One hidden turn or mirror swaps the rows below in pairs. Which row is each named row swapped with?
Z_429: [-16  -1   3  -4  14  -6  14   9  -4   0  -4  -9  13   4  -1  14   1 -15
   7 -11   6 -22   1   6 -10  -3  -2   2   9   7  21  -8  -4  -8]
Z_638: [-10   0   0  -7  12  -4  12   6  -4   4 -10   3  25  -4   1   9  -2 -17
   1  -8   5 -18   6  10  -8   3   0   9  10  11  21   0  -6  -1]
Z_680: [  2   7  -1   1  -9   2 -11  14   3   2 -17   0   1 -17 -10   2  -2 -15
   6  -1   6 -20   7   6  -3 -10   2  -5  21   4  10   0 -20 -11]
Z_108: [  9   8 -20   5  -1   4   2   7 -10   6  -4  -4  19 -12  -2  -5   3 -16
   6   0 -17  -6   8   8   3 -29  -9  -8  -5  -4  15   2  -3  -3]
Z_529: [  4   7   6   1  -3  -2  -5  18  -4   3 -15   0   5 -23  -9   6  -1 -13
  10  -4   7 -20   7   4 -14  -7   1   0  20  10  14  -1 -14  -7]
Z_296: [  7   6 -24  10   6   3   3  10 -15   4   6  -7  19  -7  -6   8   6 -15
   0   1  -5  -8   2   8  -2 -22 -13  -9 -10   4  11 -10   3   2]
Z_243: [  4   8   3   1  -5  -1 -10  17   1   2 -17   3   4 -20  -9   5  -4 -15
   8  -2   7 -20   8   4 -10  -7   0  -1  20   6  14   0 -17 -10]
Z_154: [ -2   5   2  -6  13   8   8   8 -11   4  -4  -2  10   0  -5  12  -2 -14
   3 -11   4 -17   1   8 -11   8   2  10   7   6  20  -9   8   1]
Z_68: [ -4   1   2   1   8  -6   9   9 -11   1  -5   1  19  -7   1  13   1 -20
  13 -15  14 -13   7  16 -10   3 -11  12   7  10  17  -6  -8  -2]
Z_981: [ -1  10 -22   0  -6   7 -11  -2   3   2  -4  -5   7   5   1   2  -7 -21
  -6   0  -1 -15   5   9  17 -13  -4  -9   2  -6  10  -9 -14  -7]
Z_116: [  8   8 -22   9  -2   1   2   3 -14   3   2  -9  14  -7   0   0   4 -21
  12  -9  -5  -5   8  15   5 -24 -19  -2 -10  -7  10  -6  -6  -4]
Z_535: [ -5   0  -7   2  14  -5  12  11 -12   2   0  -3  21  -7  -7  17   4 -13
  -1  -6  10 -18   1   8 -15  -2  -7   3   1  14  13 -10   2   4]
Z_727: [  4   8 -16   8   3   3   1  15 -12   3   4  -8  11  -1  -3   2   4 -16
  14  -2 -14  -7   4   6   1 -31  -9 -14  -2  -2  21  -9  -1 -11]
Z_156: [ -2  10 -18  -2  -8   5 -14  -1   6   2 -10  -4   4   0  -1   1  -8 -19
  -5   0   0 -18   5   8  14 -12  -4  -8   5  -9  10  -5 -17 -10]
Z_134: [ 13  11 -16   3   2  14   1   7 -16   6   1 -10   5  -6  -7   1   3 -14
   6  -5 -14  -8   2   6  -2 -19  -5  -4  -6  -8  13  -7  10  -2]
Z_810: [ -2   8 -14  -1 -10   6 -14   3   7   1 -12  -1   3  -1  -4   2  -7 -19
  -4   0   4 -18   6   9  13 -10   1  -8  13  -3  10  -4 -20 -11]

Z_680 pairs with Z_810
Z_68 pairs with Z_116
Z_981 pairs with Z_529

One hidden turn or mirror swaps the rows below in pairs. Which row is each named row swapped with?
Z_213: [ -3   2   4  -2  12   8   1  -5   0   4   2  -2 -16  -8]
Z_685: [ -3  -4  -2 -12   5  -5  -2   5  18   5  -6   8   6  -1]
Z_988: [ 1 14 11  4 -7  9  6  8 -4 12  4 -3 -5 -4]
Z_580: [  0   8  13 -15  -6  -4  12   8   3   5  -7   3   8  -6]
Z_203: [ -7 -12  -2   9   4   3  -4  -9  -4   1  -1  -5   6  -2]
Z_741: [-4  7 11 10 14 -4 10 -9  7  2  4  7  2 -9]
Z_799: [  2   9   5   6   0  16  -1  -3 -11  12  -2  -1   6   0]
Z_653: [ -9  -1   0  16   3  -2 -10  -4   3   9 -10  -1  -3  -4]
Z_998: [  2   0   0  -1  -4  -7  11   6   1   8 -18   3  -6  -4]
Z_347: [-7 14  8 -2 -2  8  9  9 -6  2 -5 -3 10 11]
Z_2: [ -7  -4   3 -11   5  -7   1   9  14  -4  -9   0   0   8]
Z_293: [-6 -6  4  9  0  3 17  2  2  2 -1 15  6 -7]
Z_86: [  8   4   9   2  12   3  -6   3  -1  -6 -11 -10   4   5]
Z_439: [ -5  13  -1   6   1   7   4  -5 -13  10  -9  -6   3   1]
Z_229: [ -4   3 -11   9   0   0  -6  -2  -9   3   5  11  -1   2]
Z_869: [-4 17 15 -7  5 -5 -9  6  7  1 -4  8  1 -5]
Z_159: [-5  4  7  2  2 -6 13  1  3  3 18  7  2  2]
Z_332: [-17  -4  -4   4   8  -4   1  -1   9   4 -16   2   4   4]
Z_271: [ -2   4  -8  -3  -4 -13   3   6  -1  19  -7  -1   2   3]
Z_803: [ 3 16  2 -7 -5 -3  4 16  4 -4  0  1  9  3]
Z_513: [ -5   4   1  -2   6   2  -6   1  -3  -1   2 -20  10   3]
Z_84: [-12  -4  10   1   9 -11   2  -1  16   0  -3  -2   1 -10]
Z_94: [-15   2  14   1   5   3   5   2   6   5  10  -1  17  -7]
Z_588: [ -3  -1 -10   1  11  -6  -2   0  16  -3  -1   1   4  -8]
Z_395: [ -1   9   2   7  -6   4  16   1 -11   0   8  -2   5  -2]
Z_814: [ -2  11  -7 -15   7   1   9   1   2   4   8  -1  -5  -6]

Z_513 pairs with Z_998
Z_799 pairs with Z_685
Z_653 pairs with Z_803
Z_84 pairs with Z_395
Z_347 pairs with Z_332

